One turn or mirror swaps these rows in pairs. Which row does each one swap with?
The rows were stretched afterwards, more along some directions than others.
z_49: [ -6 -39 -24   4 -20  -8  21 -41  -5 -24 -16   9  -5   2   7 -25 -35  19
   4  10   0]
z_438: [ 13 -23  -8  -8 -19  -3  27 -20  39 -15   1  22 -15  14  -6  21 -41   1
   4 -10 -25]
z_115: [ -3 -15   0 -12   0   7  -1  -9  24 -31  21   4  10 -10  16   4 -22  24
   6 -17  29]
z_838: [ -4  -4 -14  -3  20 -22   9 -31  13 -22  19  41  -8   2  -9  12   0 -11
  -5 -22  10]
z_741: [  9 -40 -15  14   2  -6  32 -34   6 -27 -14  30 -24   8   1   7 -11  20
  13   0  22]
z_465: [  1   2 -13   0  27 -24  10 -29  11 -21  16  41 -19   4 -11  16   3 -11
  -6 -21  11]
z_456: [  1 -40   0   3 -21  -7  14 -19  11 -10 -12  -3  -1  -7  13 -21 -53  23
   1  16 -14]
z_791: [  4  -6   2 -21  -5  -2   2  -3  19 -29  17   9  20   1   9   4 -25   8
  11   2  13]
z_751: [ 14   0  -5 -21  -7 -24   5  -1   6 -31   2  15  25   0   3   1 -21   5
  10   5  -5]
z_651: [ -2 -15  36  11  12 -12  -5  -3  14 -27   9   2  20 -17   8   0   8  27
   0  -5  19]
z_476: [ -6 -16  30 -24  11  -2  12 -29  29   1  40  19 -25  33   9 -13 -19  -5
   2  28  19]
z_15: [-14 -18  29  -6  33  -5   3 -28  16  19  39  -6 -26  10  -1 -13  -6  -6
   3  21  15]
z_734: [ 34   9  11   8  -6 -18  -7   9  16  -8 -17  -1  19   5  -2  -4  -7  32
   4  -8   3]
z_4: [ 39  22   2  -1  -3 -26  -6   6  19  -6 -14  13  14  11  -7  -2  -4  23
   3 -15   7]
z_880: [  1 -23  19  21  18  10  -2 -12  18 -16  10   2 -10 -24  18  -2  -9  39
   3 -27  43]
z_813: [ 17   1   5 -15 -24 -19  15 -15  20 -11 -10  41  -3  43   1   2 -29  -4
 -15  17 -26]
z_580: [ -4   1  19 -31  26 -13  -9 -21   9 -15  38  25 -31  -3  11   0 -11 -18
  -5  -6  15]
z_511: [  0 -39  21   4 -14  -1   2 -16  12 -11   4  -8  -2 -18  17 -15 -44  10
  -5  12 -11]
z_40: [  8  11  13 -35  33 -26  -6 -23  10 -18  37  28 -32   8   4   9  -1 -15
  -9 -11  19]
z_521: [ 33  21 -34  -7   5 -36   2 -19  12   3   8  23 -11  11 -20  14 -26 -35
 -10  -4 -38]
z_581: [  2 -16   7 -11 -13 -19  19 -21  18  -6  -6  26 -10  32   1  -8 -38  -8
  -8  23 -28]
z_235: [  9  10 -33   1  18 -31  11 -28   3  -7   6  33 -14   7 -19  11  -9 -33
  -7  -8 -15]
z_886: [ 18  -5   2  -6 -19 -25  18 -16  12 -15 -20  41  -4  34   0   0 -32  -5
 -12  14 -32]
z_264: [  5 -46 -14  15  12  -3  21 -29   8 -38   0  25 -30  -6   0  14   2  20
  16  -9  25]
z_472: [ 11  -5  15  19  33  -2 -14 -14  -3   4  15  -8 -22 -26  -1 -12  23   3
   6  -9  38]
z_109: [  6   8  20 -23  29 -13  -4 -18   2 -17  24  30 -22  -2  14  -1  -8 -21
   0  -5  14]
z_544: [ 27   7   5  20   0 -33  -5 -16  -7  -9 -32  27  -8   2   1 -10  -2  11
 -25 -11 -18]
z_559: [-12 -14  31  16  15 -10   2  -5  11 -24   5   7  10 -18   1   4  11  19
  -1 -17  16]
z_906: [ 31   7  17  11  -8 -17 -10  10  16  -8 -19  -4  22   3  -1  -5  -3  31
  -3  -9  -2]
z_986: [-15 -10  29  -9  24   4   4 -20  19  16  33  -3 -26  15   6 -16 -12 -11
   4  21  18]
z_591: [ 19  -6   9  34  20 -22  -9 -10  -6 -11 -12  13 -11 -21   5   2  15  21
 -19 -21   6]
z_532: [ 32  -6  15  33  -3  10  -3  12   2 -12 -11  -2  21  -9   1  33  21   1
   7  15  -7]
z_80: [  4 -19  37  18  19 -17  -1  -8  20 -22  13   3  15  -8   4   5   9  29
  -4  -7  16]
z_744: [  8  -8  16  14  27  -1 -18 -20   0  16  24 -13 -20 -24   1 -20  13  -2
   4  -2  32]
z_967: [ 15   1  -6 -14  -3 -25   1   0   2 -28  -6   8  27  -6   4   0 -23   8
   8   7 -10]
z_832: [ 17   4 -14 -14   8 -41  -4 -11 -11 -21   1   4  21  -6  -5  -8  -6   5
   3  10 -12]
z_404: [ 20  26  -3 -22  24 -27   0 -16  17  -9  12  41 -25  23  -5   5   5   9
  -5 -26  22]
z_462: [  7  -3  -7 -16 -12 -11   3  -3   6 -29   4  11  27  -2   9  -1 -24   5
  12   8  -3]
z_714: [ 15 -12  -6  29  -3   5  -7  -9  -3 -10  -7   2  -1 -32  -1  -6  16  13
   5 -13  30]
z_543: [ -1 -41   4   8 -19  -7   7 -19  10  -8  -7 -11   1 -18  15 -24 -54  16
   1   9 -21]
z_325: [ -9 -27  19  19  25  11  -9  -8  14 -20  16  -4  -9 -28  16   0   3  37
   3 -27  46]
z_569: [ 25  -2   1   7 -14 -28  15 -16  12  -5 -23  41  -6  29  -2  -1 -23  -4
 -16   8 -27]
z_372: [ 15  -5  -6  24   7  -5 -10  -8  -8  -4  -5 -10  -5 -37  -9 -14  17   5
   8 -16  28]
z_730: [ 23 -16 -18  28 -24   4   4  -3  -3 -26 -22  12   9 -24  -6   0   9  10
   7 -17  15]
z_835: [ 20   1  17  11  -5 -16  -7  10  15 -14 -11  -7  26  -4  -1   1  -1  34
   5  -4   6]
z_670: [ 21  -3  17  31  27 -20  -7 -11  -7  -4 -16  19 -16  -7   3  -1  24  17
 -14 -18  13]
z_474: [ -7 -11   6 -12  -2  11   4  -5  22 -24  11  10  16  -4  16  -3 -29  23
   9 -10  20]
z_519: [ 40  10  -5  10  43 -46  -5 -14  -5 -11  -4   4  -2 -10 -11  21  10   2
   7  -6  -4]
z_608: [ 28  36 -11 -15   6 -21  -6  -6  10 -11  -9  29  -3  24  -3  -7   6  14
   0 -16  21]
z_693: [ -1 -28  19  24  28   7  -5 -12   7 -19  11   0 -15 -17  14   3  18  34
  -2 -21  50]
z_430: [ 23  -6 -20  25 -17   3   3  -1  -4 -19 -16   7   2 -26  -9  -1  14   0
  10 -16  22]
z_688: [  2 -21  22 -11  -1  -2  -9 -18   2 -15  18   1 -10 -17  22 -11 -27  -8
  -8  11  -1]
z_242: [ 18  19 -29 -11  20 -34   2 -26  10  -2  13  30 -14   4 -16   8 -15 -33
  -8 -12 -18]
z_785: [-13 -20  26 -19  12  -3  10 -28  30   7  34   8 -22  24  11 -17 -32  -3
   1  27  10]
z_257: [-16 -25  26  14  24  -7   7 -14   7 -22  13   8   7 -11  -3   3  20  18
   5  -8  25]
z_564: [ 21   9 -14  -2  12 -38 -12 -18 -21 -20  -9  -8  21 -14  -2 -12  -4   2
   4   6 -12]
z_454: [ 15  24 -11 -32  21 -20   0 -15  12 -13  19  35 -27  17  -1  -4   2  -4
   1 -19  28]
z_365: [  3 -43   4   9 -17  -8  13 -18  13  -5  -5  -8  -2  -7  11 -20 -50  21
  -1  16 -15]
z_436: [ -4 -46 -16   4 -15 -16  19 -30   1 -14  -8   1  -5  -3   5 -27 -37  26
   0  13  -8]
z_418: [ 31   0  -9   7  43 -38  -7 -18   3 -19  18   9 -19  -9 -11  31  11   0
   6  -5  -3]
z_298: [ 29  19 -38   5  10 -39   7 -19   8   0   2  24 -11   4 -23  17 -18 -38
 -11  -8 -37]
z_855: [  0 -19  34  -4  -6   0 -11 -11   1  -7   6  -5  -2 -24  21 -20 -32   3
  -7  11  -9]

z_472 pairs with z_465
z_564 pairs with z_49
z_532 pairs with z_438
z_264 pairs with z_418

